The same turns and mirrors carry the whole set onto itself and the rows of a family onto each other. Which other rows belong to the same family as each row named below? List them in the order they appear above.
These 28 rows form 7 families of 4 rows each.
vunoz: [-11  -2   4 -23 -18 -14   2   2 -13   3  -4   9  -1  -5   8 -21   5 -19
 -22 -15  -3  -3  -2]
Dode: [-13   9   1  17   4  10  -3   9  -8   0  -1 -15   4   5  -4  20  10  17
  12  -4   8 -10 -14]
veni: [ 12   0  -9   3  13   3  17  12 -11   8   5 -10 -13 -11  -6  -8 -10  12
   4   6   9   9   2]
Ladaf: [ 7  8 -8 -2 11 13  6  4 -9 14 12 -7 -9  2 -5 -1 -9 11  8 11 15  8 14]
Koma: [  9   4  -4   2  16  10  18   8  -6   3  -2  -7 -12  -8   3 -11  -8   9
  10   3  12  11   6]
Kidis: [-19  -5  -3   4 -24 -28   5 -18  -7  -7  -4  11  14  18   5 -21  -6  -4
  -2 -14   0   0   6]
gekil: [-13   2   0 -17 -11 -21 -20 -12 -21  -1 -17  -2   0  -1  -4   1   8 -18
 -18 -10  -5  -7  -1]
lani: [-12   4 -12  -9 -16 -18 -10  -3 -16  -8 -11   5   2  -6  -4  -6  15 -21
 -21 -18 -11   2  -6]
Viga: [ -8   4   0  17   8   2  -6  16  -5   3  -7  -6  -1   0   2  14  15  17
  22   4  12  -7 -11]
rufon: [ -9  -6   0 -16 -20 -18 -15  -2 -20   1  -6   0  -3   7  -7   2   2 -21
 -20 -19 -13  -6  -2]
zin: [-16   8   3 -13 -18 -23 -20  -6 -24   1 -13   4  -5   6  -5  -6   1 -19
 -15 -11  -8   0  -1]
vitig: [ -8  -7   4  14   6   6   5   2  -7  10   4  -4   2   1 -13  21  12  16
  18   3  15  -8  -9]
Foso: [ -6   4   4 -21 -20 -17 -10  -1 -20  -8  -7  10  -5   6  -4   1   1 -20
 -22 -15  -3  -3  -1]
Kefek: [  8   2   9   4   7  11  20   7 -12  -1   2  -3 -11   9  -8 -23 -12   5
   2   4  15  10   8]
vesi: [-11  -5 -14   0 -21 -25   2 -20  -1  -7  -5   5  17  19   5 -24  -4   2
  -3 -11   2  -5  12]
fiba: [ -3  -2   4  -4 -17 -12 -19   2 -20  -5  -9  -2  -4 -11  -5  -2  -6 -11
 -22 -12 -15 -15 -11]
Voma: [-10  -7   5  16   7   5   4  16   2  14   7   5  17  -1   8  13   0  17
  12   3  15   2 -10]
kolos: [ -1   2   3  16  -1  10  -5  14  -7   2  -4 -17   6   3   0  17   7  20
  17   7   5 -11 -12]
zeri: [ -9 -15 -14  16 -14 -23  -4  -6  -8  -5  -1  11  24  10  14 -22  -9   4
  -7   2 -11   3  11]
Dukup: [-18   3  15  19   2   4 -11  15 -18   2  -5  -1   3  11  -1  12  18   7
  14  10  16  -5  -8]
pido: [  9  -2   0  -6   6  16   2  22 -10  21   4  -4  -8  -6  -7  -3  -9  14
   3  -4   6  11  -3]
lar: [  6   5  -9   4  21  11  17   2 -10   7   1 -13  -2   6  -2  -7  -8  11
   3   5   4  19   9]
dadap: [  8   1  -7   4  17  15  16   9  -7   4   0 -13   3  -5  -3  -7  -9   5
   5  14   4  12   5]
rege: [-10  -1  -3  20   2  -1  -3  15 -11   5   4  -9   2  -6   8  18  10  22
  17   9  13  -7  -9]
zul: [-14 -11 -10   0 -25 -25   2  -7  -9 -11  -2  20  19  25   7 -12   6  -3
  -3 -10   0   4   9]
daba: [-15 -12 -10   3 -21 -27   2 -11  -3  -5   5  10  21  23  11 -12  -5  -8
  -8 -10  -4   0  12]
Mopaz: [-12  -6  -1  -1 -24 -33  -6   4  -2   7  -6  16  15  20  14 -16  15   1
  -6  -8  -3  -5  -3]
Muge: [ -1   1  -9   4 -26 -28   0 -14  -2  -9  -5   8  11  16  20 -13   5   3
 -11 -16  -7   2   8]

Which other rows belong to the same family as Kefek? fiba, zeri, Dukup
Which other rows belong to the same family as Voma? vunoz, pido, Mopaz
Which other rows belong to the same family as gekil? Dode, vesi, lar
Which other rows belong to the same family as Foso? veni, rege, zul
Which other rows belong to the same family as Ladaf? lani, vitig, Muge

